In the data rows, the value 128 means zero.
Some points, one per row:
[80, 104, 82, 119, 167, 134, 156, 147, 160, 120, 141, 223, 146, 69, 132, 202]
[91, 108, 105, 101, 180, 161, 105, 193, 202, 108, 63, 120, 105, 168, 74, 110]
[122, 114, 131, 147, 214, 179, 84, 48, 180, 120, 170, 156, 123, 104, 85, 103]
[78, 79, 70, 85, 105, 120, 71, 110, 188, 160, 137, 140, 76, 89, 74, 97]
[105, 80, 198, 153, 158, 233, 171, 169, 130, 104, 129, 146, 161, 99, 127, 101]
[119, 112, 143, 102, 207, 86, 54, 120, 140, 132, 88, 197, 75, 180, 144, 112]
[90, 123, 110, 86, 93, 135, 141, 94, 51, 162, 78, 96, 184, 199, 85, 151]
[177, 76, 186, 136, 192, 101, 145, 133, 83, 97, 81, 93, 112, 203, 162, 111]
[106, 106, 91, 74, 198, 114, 170, 190, 91, 141, 74, 138, 118, 204, 99, 140]
[114, 130, 84, 153, 164, 205, 106, 127, 218, 120, 130, 214, 117, 133, 115, 96]
[80, 109, 137, 167, 92, 155, 113, 128, 67, 97, 223, 189, 175, 114, 158, 139]
[115, 157, 101, 193, 135, 88, 128, 138, 136, 166, 49, 185, 193, 191, 120, 110]
[88, 140, 195, 158, 122, 146, 83, 133, 156, 152, 174, 163, 198, 76, 66, 89]
[186, 151, 187, 126, 191, 154, 80, 105, 84, 84, 70, 74, 95, 99, 114, 144]
[86, 228, 101, 86, 161, 117, 76, 119, 58, 70, 115, 109, 133, 116, 121, 141]
[97, 99, 94, 114, 81, 149, 213, 169, 123, 211, 159, 117, 85, 141, 79, 114]
[113, 58, 146, 110, 97, 114, 111, 218, 153, 103, 67, 78, 105, 105, 70, 122]
[131, 223, 133, 127, 99, 91, 90, 87, 93, 133, 151, 115, 104, 151, 162, 222]
[61, 178, 171, 97, 127, 186, 82, 91, 160, 96, 114, 208, 149, 102, 105, 104]
[140, 205, 128, 179, 168, 115, 69, 58, 67, 77, 108, 112, 128, 117, 97, 146]
[92, 104, 92, 109, 156, 94, 106, 69, 141, 91, 117, 218, 176, 144, 81, 186]
[114, 127, 97, 126, 112, 72, 61, 68, 73, 80, 105, 115, 111, 157, 192, 188]
[114, 90, 119, 147, 129, 48, 126, 99, 84, 100, 120, 160, 183, 206, 64, 159]
[104, 93, 64, 134, 100, 93, 57, 96, 158, 138, 67, 153, 165, 84, 194, 113]
[140, 162, 136, 170, 70, 160, 124, 185, 157, 217, 86, 175, 110, 96, 86, 99]
[175, 140, 54, 131, 126, 60, 45, 120, 72, 162, 142, 140, 171, 155, 103, 123]
[108, 108, 96, 118, 145, 156, 143, 168, 230, 210, 186, 166, 140, 146, 119, 119]
[223, 154, 192, 167, 97, 172, 163, 143, 112, 122, 91, 79, 85, 89, 120, 120]
[151, 140, 127, 121, 154, 82, 77, 78, 87, 103, 119, 94, 207, 155, 69, 197]
[109, 71, 111, 94, 118, 131, 90, 87, 134, 129, 239, 155, 149, 196, 100, 114]
[140, 156, 145, 111, 92, 238, 179, 172, 157, 134, 199, 138, 116, 106, 96, 113]
[106, 112, 110, 134, 63, 137, 137, 155, 144, 233, 149, 202, 144, 102, 80, 102]
[92, 115, 96, 108, 89, 166, 168, 204, 89, 148, 199, 162, 175, 177, 155, 155]
[142, 49, 78, 140, 140, 100, 43, 139, 87, 123, 87, 147, 110, 131, 154, 56]
[108, 115, 112, 124, 98, 86, 204, 201, 218, 175, 164, 131, 118, 110, 101, 126]
[104, 106, 74, 108, 124, 152, 101, 117, 112, 191, 173, 205, 221, 116, 121, 152]
[176, 165, 121, 216, 159, 120, 154, 121, 73, 101, 65, 74, 81, 131, 100, 149]
[85, 84, 145, 207, 116, 126, 97, 148, 151, 102, 59, 62, 160, 160, 141, 74]
[126, 124, 116, 88, 101, 69, 75, 55, 59, 156, 110, 166, 159, 135, 64, 100]
[112, 160, 90, 101, 85, 56, 62, 83, 103, 161, 134, 186, 154, 126, 172, 181]
[133, 121, 88, 122, 138, 114, 230, 133, 139, 81, 176, 94, 152, 187, 63, 99]
[105, 113, 110, 189, 183, 95, 128, 68, 127, 209, 56, 128, 159, 86, 144, 140]
[81, 133, 195, 216, 182, 157, 133, 139, 100, 105, 79, 138, 197, 142, 139, 133]
[126, 142, 164, 228, 142, 135, 149, 155, 158, 150, 109, 171, 207, 140, 129, 193]
[137, 149, 200, 121, 118, 117, 193, 133, 82, 77, 53, 78, 68, 127, 145, 152]
[89, 107, 107, 108, 136, 165, 118, 109, 245, 195, 124, 128, 99, 114, 95, 178]
[140, 151, 158, 137, 88, 107, 61, 65, 65, 110, 160, 134, 139, 116, 101, 222]
[107, 96, 107, 88, 184, 190, 164, 194, 171, 154, 202, 122, 101, 103, 91, 106]
[127, 211, 125, 113, 90, 119, 95, 100, 120, 147, 119, 155, 143, 209, 179, 207]
[109, 106, 138, 104, 95, 79, 83, 87, 90, 109, 127, 80, 172, 163, 144, 234]
[108, 91, 81, 128, 112, 186, 200, 174, 108, 114, 140, 170, 161, 193, 128, 197]
[85, 136, 100, 101, 95, 93, 68, 130, 127, 72, 150, 91, 70, 202, 184, 161]
[163, 146, 245, 109, 158, 103, 84, 88, 97, 117, 81, 136, 182, 125, 113, 121]
Here are 10 more points, each followed by its number:
[116, 110, 137, 79, 53, 146, 111, 211, 126, 153, 69, 168, 192, 104, 156, 119] 0
[121, 86, 148, 152, 205, 164, 150, 63, 131, 116, 94, 175, 108, 170, 204, 92] 1
[169, 109, 150, 130, 59, 204, 149, 168, 131, 205, 68, 102, 96, 147, 105, 139] 2
[154, 160, 106, 78, 90, 45, 102, 120, 66, 118, 45, 125, 82, 128, 125, 102] 3
[141, 157, 89, 95, 119, 30, 122, 115, 109, 152, 165, 128, 181, 198, 135, 189] 4
[78, 95, 79, 95, 124, 91, 127, 219, 170, 191, 94, 172, 132, 111, 123, 89] 5
[142, 163, 151, 70, 117, 114, 71, 136, 100, 109, 14, 81, 122, 106, 169, 136] 6
[98, 102, 99, 98, 105, 111, 213, 129, 212, 211, 138, 142, 140, 99, 109, 107] 7
[98, 135, 136, 193, 168, 160, 167, 107, 187, 105, 70, 94, 61, 96, 80, 95] 8
[83, 106, 90, 123, 97, 149, 127, 168, 211, 176, 189, 96, 82, 138, 65, 113] 9
Which of these numbered points is nearest to each point below, looking only along the 6 directions in which the first points spread most? Its number follows each.
[84, 100, 146, 153, 140, 97, 45, 185, 137, 204, 109, 136, 184, 156, 133, 174] > 0
[133, 184, 162, 128, 164, 176, 43, 176, 186, 162, 112, 126, 84, 126, 83, 96] > 8
[115, 121, 118, 94, 107, 120, 178, 44, 179, 232, 128, 90, 154, 126, 137, 145] > 0
[146, 108, 164, 132, 153, 52, 214, 89, 87, 163, 155, 148, 144, 89, 65, 142] > 0
[92, 54, 74, 103, 105, 128, 130, 106, 198, 152, 187, 104, 93, 100, 65, 149] > 9
[82, 95, 115, 110, 172, 191, 108, 100, 76, 82, 72, 60, 157, 111, 84, 98] > 1
[111, 97, 98, 122, 74, 67, 114, 103, 99, 92, 136, 152, 152, 202, 212, 170] > 4
[100, 112, 103, 126, 139, 121, 160, 195, 43, 193, 169, 204, 135, 108, 107, 113] > 0
[105, 177, 107, 99, 99, 81, 81, 90, 94, 126, 127, 141, 135, 174, 178, 231] > 4
[169, 195, 51, 99, 74, 76, 70, 118, 113, 147, 68, 136, 101, 133, 111, 139] > 3
[161, 136, 182, 162, 148, 142, 89, 130, 66, 73, 62, 78, 84, 109, 191, 137] > 6
[101, 107, 102, 98, 132, 177, 136, 254, 128, 195, 119, 156, 137, 119, 102, 112] > 7
[141, 149, 97, 145, 110, 97, 54, 153, 42, 152, 150, 84, 92, 154, 53, 134] > 3
[87, 82, 65, 69, 178, 113, 124, 189, 126, 141, 150, 166, 205, 144, 98, 106] > 5
[134, 153, 111, 110, 130, 67, 104, 88, 105, 120, 140, 113, 158, 204, 169, 233] > 4
[72, 117, 48, 108, 92, 74, 168, 86, 87, 95, 132, 176, 162, 137, 185, 143] > 4
[106, 113, 102, 125, 130, 160, 180, 135, 184, 247, 188, 103, 138, 123, 109, 114] > 7
[80, 122, 103, 94, 161, 149, 102, 121, 136, 230, 105, 36, 133, 104, 101, 139] > 0
[120, 95, 149, 75, 105, 96, 110, 81, 106, 110, 126, 147, 190, 179, 186, 217] > 4
[97, 91, 104, 135, 146, 164, 193, 222, 151, 216, 148, 115, 132, 99, 130, 128] > 7
[215, 164, 161, 218, 166, 126, 130, 154, 159, 119, 95, 88, 86, 100, 102, 113] > 8
[106, 107, 92, 101, 121, 159, 111, 205, 182, 236, 141, 152, 122, 112, 93, 108] > 7
[124, 135, 80, 89, 135, 165, 150, 154, 125, 206, 125, 162, 91, 204, 154, 204] > 0
[108, 145, 160, 155, 223, 153, 96, 228, 159, 140, 82, 118, 99, 129, 119, 119] > 8
[107, 110, 115, 116, 157, 141, 101, 234, 206, 184, 105, 159, 172, 133, 109, 113] > 5
[147, 182, 186, 120, 180, 141, 113, 130, 79, 81, 65, 74, 82, 109, 157, 181] > 6
[101, 85, 120, 122, 228, 165, 170, 88, 106, 115, 76, 95, 139, 146, 75, 82] > 1
[151, 147, 177, 186, 49, 134, 207, 183, 151, 136, 80, 94, 124, 103, 144, 114] > 2
[239, 147, 189, 104, 205, 155, 140, 112, 138, 138, 93, 110, 104, 101, 112, 118] > 8
[62, 114, 62, 74, 125, 137, 99, 118, 104, 189, 74, 103, 94, 161, 62, 118] > 5
[107, 96, 153, 177, 112, 74, 86, 73, 81, 124, 110, 103, 76, 216, 161, 143] > 3
[103, 122, 71, 177, 125, 113, 58, 112, 101, 211, 111, 139, 94, 84, 72, 91] > 0
[133, 191, 163, 185, 96, 126, 129, 115, 108, 116, 119, 134, 255, 158, 117, 125] > 0
[130, 107, 114, 95, 130, 125, 175, 181, 136, 243, 137, 156, 169, 168, 168, 167] > 0
[167, 191, 145, 114, 107, 48, 119, 140, 91, 188, 60, 156, 120, 179, 116, 160] > 3
[138, 114, 135, 142, 185, 114, 187, 124, 61, 56, 52, 171, 106, 155, 111, 96] > 1
[156, 137, 96, 196, 100, 123, 62, 86, 80, 79, 60, 87, 82, 103, 121, 111] > 6
[110, 110, 188, 130, 181, 122, 108, 74, 154, 225, 168, 173, 116, 101, 87, 102] > 0
[124, 97, 120, 111, 109, 136, 153, 108, 234, 151, 153, 120, 184, 177, 204, 100] > 0
[103, 112, 112, 171, 111, 134, 162, 147, 120, 255, 164, 102, 102, 121, 108, 118] > 0
[165, 112, 12, 177, 147, 119, 104, 139, 86, 99, 79, 78, 127, 158, 143, 140] > 3
[158, 138, 103, 146, 76, 133, 53, 100, 83, 90, 86, 68, 94, 115, 177, 67] > 6
[113, 132, 116, 130, 89, 89, 71, 70, 71, 148, 172, 139, 199, 113, 198, 167] > 4
[130, 225, 218, 151, 189, 157, 101, 139, 147, 138, 100, 114, 103, 129, 99, 97] > 8
[108, 168, 84, 230, 157, 200, 119, 164, 136, 139, 182, 106, 89, 136, 126, 145] > 0
[78, 133, 144, 163, 185, 97, 90, 187, 174, 195, 152, 115, 89, 131, 68, 88] > 5
[109, 190, 195, 208, 131, 102, 132, 116, 88, 93, 74, 91, 98, 115, 178, 152] > 6
[118, 101, 107, 102, 79, 214, 132, 110, 179, 120, 134, 140, 54, 89, 166, 191] > 9
[87, 88, 75, 96, 93, 77, 167, 171, 196, 128, 139, 210, 139, 132, 90, 119] > 5
[102, 111, 115, 120, 115, 137, 159, 213, 204, 194, 182, 180, 140, 112, 93, 115] > 7
[66, 92, 99, 114, 160, 77, 98, 88, 99, 120, 145, 151, 218, 148, 173, 183] > 4
[92, 94, 105, 112, 119, 159, 156, 168, 187, 244, 148, 148, 103, 81, 112, 128] > 7
[132, 95, 109, 90, 129, 63, 178, 221, 179, 164, 97, 100, 114, 168, 119, 166] > 5
[102, 190, 115, 87, 83, 67, 72, 89, 82, 96, 98, 79, 124, 131, 171, 176] > 3
[153, 169, 177, 179, 115, 124, 112, 100, 110, 134, 79, 46, 182, 92, 199, 138] > 6
[103, 154, 175, 87, 21, 69, 169, 141, 122, 156, 94, 143, 80, 116, 145, 106] > 2
[131, 153, 188, 195, 101, 138, 67, 75, 87, 106, 82, 99, 116, 160, 192, 158] > 6
[198, 191, 173, 213, 124, 122, 109, 64, 139, 142, 80, 98, 103, 106, 118, 122] > 6
[111, 115, 106, 106, 166, 53, 170, 188, 188, 150, 216, 129, 100, 110, 108, 113] > 9
[160, 75, 136, 161, 204, 150, 138, 135, 95, 160, 92, 68, 50, 112, 81, 150] > 8
[118, 144, 123, 159, 134, 140, 227, 143, 121, 183, 223, 93, 100, 100, 106, 107] > 2
[121, 183, 130, 163, 137, 103, 117, 251, 168, 138, 77, 134, 112, 103, 93, 100] > 2
[192, 155, 154, 175, 142, 228, 135, 152, 138, 100, 75, 91, 83, 96, 155, 131] > 8
[144, 156, 59, 113, 175, 162, 141, 106, 125, 211, 164, 191, 167, 103, 83, 96] > 0
[90, 66, 140, 174, 158, 209, 86, 76, 138, 82, 93, 117, 167, 76, 126, 141] > 1
[117, 125, 99, 179, 255, 153, 140, 150, 103, 112, 162, 133, 76, 153, 122, 119] > 1
[201, 162, 148, 142, 147, 186, 185, 157, 98, 85, 75, 81, 78, 106, 137, 169] > 2
[112, 109, 111, 113, 130, 90, 65, 233, 175, 194, 172, 150, 117, 123, 112, 114] > 5
[110, 116, 86, 124, 147, 116, 79, 87, 70, 104, 120, 116, 129, 237, 167, 182] > 4
[175, 154, 122, 118, 103, 84, 76, 86, 90, 110, 117, 125, 191, 147, 116, 233] > 4
[101, 137, 116, 115, 128, 66, 203, 206, 172, 64, 91, 154, 125, 99, 94, 105] > 0
[139, 52, 173, 181, 205, 180, 157, 153, 120, 100, 85, 91, 89, 108, 108, 116] > 8
